arr = [[-212.9, -229.6, -212.4, -210.5, 186.4, -194.8, -227.5, -201.6, -200.2, -229.7, -224.7, -216.3, -196.2, -242.9, -221.8, -216.4], [-181.7, -212.3, -192.6, -220.6, -196.1, -158.0, -223.8, -108.9, -226.8, -165.4, -224.7, -223.6, -136.8, -164.5, -209.0, -222.5]]
arr[0,0]	-212.9
arr[-2,-4]	-196.2
arr[1,13]	-164.5
arr[0,-15]	-229.6
arr[-1,9]	-165.4
arr[1,6]	-223.8
arr[-1,-1]	-222.5
arr[0,13]	-242.9
arr[:, -9]	[-201.6, -108.9]
arr[-2,5]	-194.8
arr[-2]	[-212.9, -229.6, -212.4, -210.5, 186.4, -194.8, -227.5, -201.6, -200.2, -229.7, -224.7, -216.3, -196.2, -242.9, -221.8, -216.4]
arr[-2,-12]	186.4
arr[:, 0]	[-212.9, -181.7]
arr[0,10]	-224.7
arr[:, 6]	[-227.5, -223.8]
arr[-1,-13]	-220.6
arr[:, 2]	[-212.4, -192.6]
arr[0,-14]	-212.4
arr[:, 4]	[186.4, -196.1]
arr[-2,-5]	-216.3
arr[0,-9]	-201.6
arr[-1,-15]	-212.3
arr[0,-7]	-229.7
arr[1]	[-181.7, -212.3, -192.6, -220.6, -196.1, -158.0, -223.8, -108.9, -226.8, -165.4, -224.7, -223.6, -136.8, -164.5, -209.0, -222.5]

M =
5	5	4	5	5	5	5	5
5	5	3	4	6	5	5	5
4	5	4	5	6	5	5	5
5	5	5	7	5	5	5	5
5	5	4	6	5	5	5	5
5	5	5	4	4	5	4	5
5	5	4	6	5	5	5	6
5	5	5	1	5	5	5	4
5	5	5	4	4	5	5	5
5	5	6	5	5	5	5	4
5	5	5	4	5	5	5	4
M[0,-8]	5
M[9,-7]	5
M[-4,-3]	5
M[4,5]	5
M[9,0]	5
M[:, 3]	[5, 4, 5, 7, 6, 4, 6, 1, 4, 5, 4]
M[-2,3]	5
M[4,-4]	5
M[-2,6]	5
M[-8,-5]	7
M[:, 4]	[5, 6, 6, 5, 5, 4, 5, 5, 4, 5, 5]
M[3,-8]	5
M[7,-8]	5
M[1,2]	3
M[5,-8]	5
M[0,3]	5
M[:, -6]	[4, 3, 4, 5, 4, 5, 4, 5, 5, 6, 5]
M[-3,-6]	5
M[-5,3]	6
M[2,-6]	4
M[6,7]	6
M[6,1]	5
M[-8,-7]	5
M[-9,1]	5
M[-6]	[5, 5, 5, 4, 4, 5, 4, 5]
M[:, 6]	[5, 5, 5, 5, 5, 4, 5, 5, 5, 5, 5]
M[-2,-3]	5

A =
274	324	283	329	-274	-157	-74	-187	216	207
-300	-114	213	8	293	-437	380	-382	-322	-306
-180	-16	92	-37	155	-346	388	-250	-231	-288
-40	-445	537	266	43	-450	-582	-552	-474	539
274	400	221	303	-287	-85	-36	-187	276	114
337	412	322	381	-339	-124	-138	-285	305	198
280	407	242	301	-293	-93	-68	-195	277	147
-291	-73	83	-68	284	-288	406	-212	-274	-374
-29	-439	525	251	50	-456	-564	-537	-463	544
-260	-111	165	34	232	-321	290	-252	-249	-232
-18	-425	524	265	35	-436	-578	-539	-456	559
210	246	221	265	-189	-129	-25	-137	145	148
-48	-433	481	246	52	-436	-575	-518	-455	540
289	329	292	333	-287	-155	-80	-190	233	210
294	423	250	304	-311	-87	-50	-214	298	145
277	337	284	320	-284	-177	-72	-186	228	215
A[0, 0]: 274
A[10, 2]: 524
A[5, 4]: -339
A[14, 6]: -50
A[15, 7]: -186
A[4, 6]: -36
A[1, 5]: -437
A[2]: [-180, -16, 92, -37, 155, -346, 388, -250, -231, -288]
A[:, 0]: [274, -300, -180, -40, 274, 337, 280, -291, -29, -260, -18, 210, -48, 289, 294, 277]
A[7, 8]: -274
A[11, 7]: -137
A[0, 5]: -157
A[2, 1]: -16
A[14, 7]: -214
A[5, 5]: -124
A[3, 6]: -582
A[6, 1]: 407
A[8]: [-29, -439, 525, 251, 50, -456, -564, -537, -463, 544]
A[5, 7]: -285
A[0]: [274, 324, 283, 329, -274, -157, -74, -187, 216, 207]
A[7, 7]: -212
A[4, 7]: -187
A[15, 3]: 320
A[:, 8]: [216, -322, -231, -474, 276, 305, 277, -274, -463, -249, -456, 145, -455, 233, 298, 228]
A[7]: [-291, -73, 83, -68, 284, -288, 406, -212, -274, -374]
A[5, 1]: 412
A[8, 0]: -29
A[8, 7]: -537
A[13, 2]: 292
A[15, 5]: -177
A[3]: [-40, -445, 537, 266, 43, -450, -582, -552, -474, 539]
A[5]: [337, 412, 322, 381, -339, -124, -138, -285, 305, 198]
A[4, 2]: 221
A[15, 2]: 284
A[12, 5]: -436
A[9, 1]: -111
A[2, 9]: -288
A[6, 9]: 147

data =
 -12  -643  -584   -19    29   736    45
-301  -358  -303   -29    50   385    44
 234  -218  -328   -46   -36   239   -34
data[0, 0] = -12
data[2] = [234, -218, -328, -46, -36, 239, -34]
data[2, 3] = -46
data[1, 3] = -29
data[0] = [-12, -643, -584, -19, 29, 736, 45]
data[2, 0] = 234
data[1, 0] = -301
data[2, 4] = -36

m =
[[-158, 453, 176, 95, -287, 531, 214, -106, 117, -106, 629, -144],
 [110, -88, 142, -124, -83, -353, 253, -67, -162, -502, 79, -72],
 [-232, -164, 275, 587, 178, 341, -299, 289, 183, 551, -60, 197],
 [-96, 18, 34, -22, 67, 176, 249, 17, 126, 125, 135, -66],
 [185, 62, 37, 103, -49, 211, -60, -57, -245, -182, 20, -98],
 [-228, -172, -88, -280, -27, 348, 550, 111, -40, 476, 15, 91],
 [240, -75, 294, 90, 3, -23, -678, 374, 343, -60, -39, -26],
 [-75, 163, 91, 126, -264, 232, 167, 43, -19, 30, 296, -83],
 [215, 63, 65, 103, -45, 248, -56, -53, -274, -223, 15, -99],
 [-156, 484, 186, 100, -297, 569, 211, -130, 132, -133, 680, -162],
 [-36, 12, 47, 135, -257, 87, 152, 112, -100, 106, 112, -42],
 [209, -67, 275, 85, 8, -16, -599, 348, 326, -27, -30, -41],
 [-70, -83, -169, -178, 81, -8, 292, -71, -42, 143, 39, 104],
 [195, -69, 107, -302, -144, -516, 400, -163, -253, -763, 119, -134]]
m[0, 0]	-158
m[4, 2]	37
m[4, 7]	-57
m[1, 10]	79
m[7, 10]	296
m[0, 10]	629
m[6]	[240, -75, 294, 90, 3, -23, -678, 374, 343, -60, -39, -26]
m[1, 1]	-88
m[1]	[110, -88, 142, -124, -83, -353, 253, -67, -162, -502, 79, -72]
m[1, 6]	253
m[11, 1]	-67
m[:, 11]	[-144, -72, 197, -66, -98, 91, -26, -83, -99, -162, -42, -41, 104, -134]
m[:, 6]	[214, 253, -299, 249, -60, 550, -678, 167, -56, 211, 152, -599, 292, 400]
m[:, 4]	[-287, -83, 178, 67, -49, -27, 3, -264, -45, -297, -257, 8, 81, -144]
m[3, 9]	125
m[13, 2]	107
m[12, 11]	104
m[13]	[195, -69, 107, -302, -144, -516, 400, -163, -253, -763, 119, -134]
m[:, 8]	[117, -162, 183, 126, -245, -40, 343, -19, -274, 132, -100, 326, -42, -253]
m[2, 5]	341
m[5, 8]	-40
m[10, 1]	12
m[13, 3]	-302
m[4, 8]	-245
m[:, 5]	[531, -353, 341, 176, 211, 348, -23, 232, 248, 569, 87, -16, -8, -516]
m[11, 10]	-30
m[0, 4]	-287
m[5, 7]	111
m[:, 9]	[-106, -502, 551, 125, -182, 476, -60, 30, -223, -133, 106, -27, 143, -763]
m[6, 3]	90
m[0, 11]	-144
m[12, 1]	-83
m[1, 0]	110
m[9, 0]	-156
m[11]	[209, -67, 275, 85, 8, -16, -599, 348, 326, -27, -30, -41]
m[12]	[-70, -83, -169, -178, 81, -8, 292, -71, -42, 143, 39, 104]
m[8, 3]	103

x =
[[3187 8117 3664 5015 5564 4526 2493 4363 4476 2568 2173 3279 4369]
 [2589 5973 5264 4306 2216 3677 3622 5214 5581 1257 4052 4397 3827]]
Indices start at 0.
(0, 0) = 3187
(1, 4) = 2216
(1, 1) = 5973
(0, 11) = 3279
(1, 6) = 3622
(1, 8) = 5581
(0, 3) = 5015
(0, 8) = 4476
(0, 7) = 4363
(1, 11) = 4397
(0, 5) = 4526
(1, 10) = 4052
(0, 4) = 5564
